50 stands for zero in the data rows.
Some points, one per row:
[44 22 48 43 3 31 24 37 33 47 54 43 57 56 38 36 95 55 99 42 37 21 21 73 10 47 45 44 29 39 71 54 41 44 64 31 35 56 20 82 80 80 60 10 56 57 30 11]
[45 2 58 39 0 3 35 30 28 52 46 39 42 56 11 34 82 38 99 57 44 42 35 74 1 74 23 39 38 4 41 83 62 45 36 55 38 32 31 33 27 92 60 19 36 51 8 24]
[53 72 22 49 83 99 83 68 54 63 50 60 53 37 62 42 26 61 33 71 54 40 42 63 87 50 54 57 57 47 35 53 62 32 56 32 54 67 68 36 39 24 31 81 56 26 73 68]
[43 36 48 55 37 52 35 76 51 52 55 56 53 51 40 46 70 22 74 39 45 52 52 59 48 71 72 46 63 65 57 61 41 40 43 41 66 54 58 59 49 51 46 42 51 49 54 41]
[10 15 75 42 0 29 48 84 36 65 26 41 87 55 35 57 71 33 37 84 45 22 17 47 72 32 39 46 31 14 40 83 46 57 48 32 86 34 35 29 45 69 47 53 35 10 29 31]
[63 48 41 86 55 66 45 41 70 57 43 54 69 43 55 29 58 53 49 29 42 56 86 74 48 70 35 67 51 67 62 26 43 35 48 53 13 45 50 72 73 34 83 44 50 53 38 39]
[57 67 69 53 58 67 36 54 52 47 43 67 65 39 39 70 48 31 52 46 36 57 94 52 51 14 55 49 65 42 37 48 40 65 57 44 64 41 43 66 63 36 39 50 60 61 44 39]
[73 71 32 32 99 62 57 42 90 40 54 31 55 46 54 60 46 49 34 35 41 50 18 63 51 55 43 56 43 64 50 6 52 45 34 67 37 72 39 60 67 29 56 45 59 47 56 53]
[50 18 50 54 14 33 22 8 34 53 38 41 52 57 28 33 96 35 76 31 33 42 31 78 8 71 44 31 21 36 67 33 29 72 47 40 51 44 41 84 51 58 58 20 53 65 53 48]
[57 77 45 76 74 75 66 66 42 41 69 91 53 45 64 74 21 36 8 99 71 58 69 31 87 16 68 67 72 53 29 49 70 64 35 48 59 44 58 28 37 52 44 76 59 48 28 51]
[32 0 80 63 0 0 50 79 0 56 40 50 42 58 39 0 96 38 97 24 60 10 27 84 1 75 22 26 54 14 55 87 54 54 32 30 71 44 22 36 23 94 48 28 60 67 50 48]
[69 49 70 63 43 26 39 54 66 44 46 31 7 59 44 16 50 65 80 34 56 56 30 71 60 70 23 55 33 57 68 43 33 56 65 50 58 49 29 52 33 53 51 27 73 44 64 65]
[40 45 35 65 12 22 34 43 41 44 40 53 35 76 30 48 83 37 82 30 37 26 55 70 22 57 33 55 31 28 60 60 49 57 45 41 57 37 35 87 46 75 49 45 76 56 38 32]
[39 50 72 32 54 73 83 99 47 43 54 29 38 47 61 69 23 56 25 48 73 52 48 7 99 45 71 47 40 78 33 37 38 33 53 39 73 68 56 8 38 44 28 70 30 40 70 37]
[40 32 59 48 47 33 35 28 80 51 54 48 45 53 70 41 61 45 45 44 54 40 38 45 68 65 43 49 34 36 36 57 55 59 57 49 59 56 31 40 43 56 38 52 13 38 34 44]
[52 88 11 41 99 99 68 36 99 40 67 42 75 36 78 50 0 66 0 47 65 74 84 16 99 58 62 53 44 79 48 16 44 54 45 55 20 65 74 47 68 14 69 93 38 15 55 51]
[28 16 83 26 0 5 47 80 20 43 45 49 52 66 31 37 68 46 70 75 57 45 17 61 36 44 28 36 28 34 21 93 64 52 45 40 99 33 56 16 19 50 28 22 33 70 30 42]
[52 66 30 32 22 34 34 43 52 40 42 48 44 61 35 50 54 44 40 32 43 46 57 52 45 46 40 62 40 39 51 59 54 58 62 47 56 35 27 66 71 65 41 29 62 66 33 49]
Here are 12 more points, each followed by its number:
[58 78 42 44 86 78 46 68 63 56 46 38 38 54 61 52 37 51 0 47 31 65 48 22 84 33 44 61 57 42 42 73 53 48 46 53 49 38 60 40 45 25 12 59 45 62 40 66] 0
[73 69 57 68 94 76 60 58 92 48 68 41 37 43 67 55 39 76 22 59 35 79 89 42 99 52 20 45 23 53 61 5 47 53 69 18 55 63 72 35 51 36 66 71 67 32 38 60] 1
[48 52 38 52 55 55 64 26 55 56 62 43 37 49 68 65 26 54 50 49 61 44 31 52 49 68 50 62 53 49 51 82 38 62 23 50 64 60 51 40 36 42 61 43 18 58 56 57] 2
[33 13 77 38 0 2 36 37 31 51 79 49 22 63 43 52 48 30 73 54 47 42 3 50 30 43 54 41 58 10 43 99 50 40 64 64 72 24 20 10 27 81 9 44 58 84 26 52] 3
[85 67 24 58 46 24 25 51 22 54 49 60 16 46 55 24 43 31 62 62 30 69 66 80 58 52 16 36 56 55 73 71 67 49 48 49 59 75 35 71 61 65 53 34 99 72 57 56] 4
[52 67 64 48 58 54 59 74 53 69 58 68 54 48 66 73 23 35 31 59 89 60 44 22 72 24 70 62 63 52 35 86 45 32 46 66 61 73 72 23 35 48 52 54 46 55 50 33] 5
[63 99 13 67 99 99 52 50 99 50 64 57 58 43 90 76 14 53 28 50 29 68 91 17 96 41 39 54 49 99 68 0 46 36 60 46 16 73 96 93 81 11 52 84 67 38 62 64] 6
[36 55 61 34 13 15 30 18 27 25 48 59 54 53 41 27 70 31 99 48 44 37 24 53 0 35 30 45 46 56 60 41 67 37 40 46 36 29 50 74 31 60 45 35 71 59 34 44] 7
[66 97 23 56 99 99 57 35 99 42 53 51 65 20 97 35 21 62 33 15 40 59 79 55 71 54 35 54 66 86 71 0 36 43 38 52 0 86 75 84 82 18 45 53 82 26 63 64] 8
[57 57 57 47 41 42 42 56 60 22 45 41 37 55 49 41 35 43 56 63 62 59 36 25 68 61 40 73 51 64 19 77 37 47 49 61 41 47 42 22 45 52 40 62 53 49 27 54] 9
[30 48 38 36 61 43 52 39 52 66 56 26 54 59 66 68 39 23 32 60 41 46 29 54 51 43 44 57 58 33 42 53 88 38 42 59 51 54 40 51 46 70 37 63 36 42 37 62] 10
[51 10 81 30 0 0 56 71 13 51 37 43 25 44 26 38 60 47 72 79 70 38 4 61 54 69 51 60 64 13 30 99 37 66 61 49 78 34 44 15 47 86 48 37 41 74 23 74] 11
Which three of these numbered points are nearest to each point below, looking only along the 6 directions in which the first points spread most? Their numbers follow each, nearest first.
[39 6 43 60 15 15 19 21 18 60 48 63 55 47 25 42 88 29 99 56 47 23 55 40 17 43 42 33 59 34 53 41 60 74 41 56 79 67 49 70 67 60 57 27 67 69 38 52] > 7 4 3
[49 67 41 67 91 80 56 48 79 58 35 16 47 39 49 65 29 67 38 58 47 58 50 60 99 60 32 46 28 74 40 0 56 43 52 49 42 54 54 60 40 27 73 46 45 12 57 66] > 1 0 2
[56 61 29 50 90 73 66 72 83 45 59 20 34 47 70 63 20 78 43 40 55 61 37 32 71 68 57 41 55 84 54 38 46 49 50 59 53 71 70 39 39 34 48 75 74 52 55 68] > 1 0 2
[55 78 63 51 64 73 74 68 31 47 48 71 69 63 65 82 10 42 3 83 64 52 68 24 64 53 62 46 78 61 35 68 39 68 68 36 64 38 61 26 34 53 36 54 55 57 58 62] > 5 0 9
[16 0 82 13 0 0 71 84 24 33 45 28 52 54 29 29 85 38 54 56 56 25 18 61 37 50 49 63 35 10 28 99 59 28 53 87 99 31 52 18 49 82 38 64 36 75 65 68] > 11 3 7
[57 59 53 68 75 74 31 20 66 51 46 86 63 47 59 14 60 58 52 8 32 56 69 79 48 48 59 51 50 43 54 48 74 59 58 65 38 62 22 78 79 49 77 33 63 38 51 49] > 4 2 10
[62 54 52 39 66 51 60 67 81 70 50 38 55 44 53 43 48 71 37 48 59 39 38 48 81 50 29 69 62 33 43 49 32 64 46 48 45 60 55 48 57 69 38 58 66 21 30 66] > 2 10 9
[66 12 41 61 38 18 18 53 11 36 49 68 27 41 36 33 57 67 85 38 44 48 42 90 22 78 82 30 66 90 67 22 44 34 24 50 64 73 11 69 60 30 80 33 52 65 85 44] > 4 7 2
[64 48 51 58 12 16 34 29 9 55 49 59 41 66 23 54 81 45 83 37 45 66 54 64 23 62 60 43 41 35 55 72 46 57 56 65 50 41 41 99 44 52 60 27 66 57 39 65] > 7 4 3
[68 99 9 47 99 99 50 52 91 30 64 40 59 13 99 74 0 74 37 43 36 84 97 4 85 11 71 57 63 93 77 0 33 37 50 56 4 53 56 99 78 3 64 89 58 5 87 46] > 6 8 1
[65 41 44 51 55 58 27 22 52 63 60 55 86 41 40 26 56 59 59 41 41 47 81 75 39 53 47 61 52 43 84 24 45 49 54 63 45 67 40 73 75 39 44 46 67 60 35 62] > 4 2 7
[59 83 57 59 87 79 64 61 75 48 36 32 42 40 82 54 23 57 19 33 27 65 44 38 73 45 52 46 33 72 71 40 57 28 70 47 52 80 50 74 36 32 49 64 67 8 53 40] > 1 0 2
[65 31 74 51 15 29 54 30 13 43 35 59 29 55 36 18 92 45 90 50 43 42 55 64 21 58 60 49 49 49 39 42 46 59 69 33 57 44 28 87 54 77 47 34 66 92 50 52] > 7 4 3
[37 44 56 43 24 48 35 53 47 65 62 75 57 48 38 67 51 48 54 57 42 49 69 61 40 23 56 40 37 58 37 65 32 57 55 59 75 59 37 60 52 33 56 28 67 55 48 36] > 10 9 7
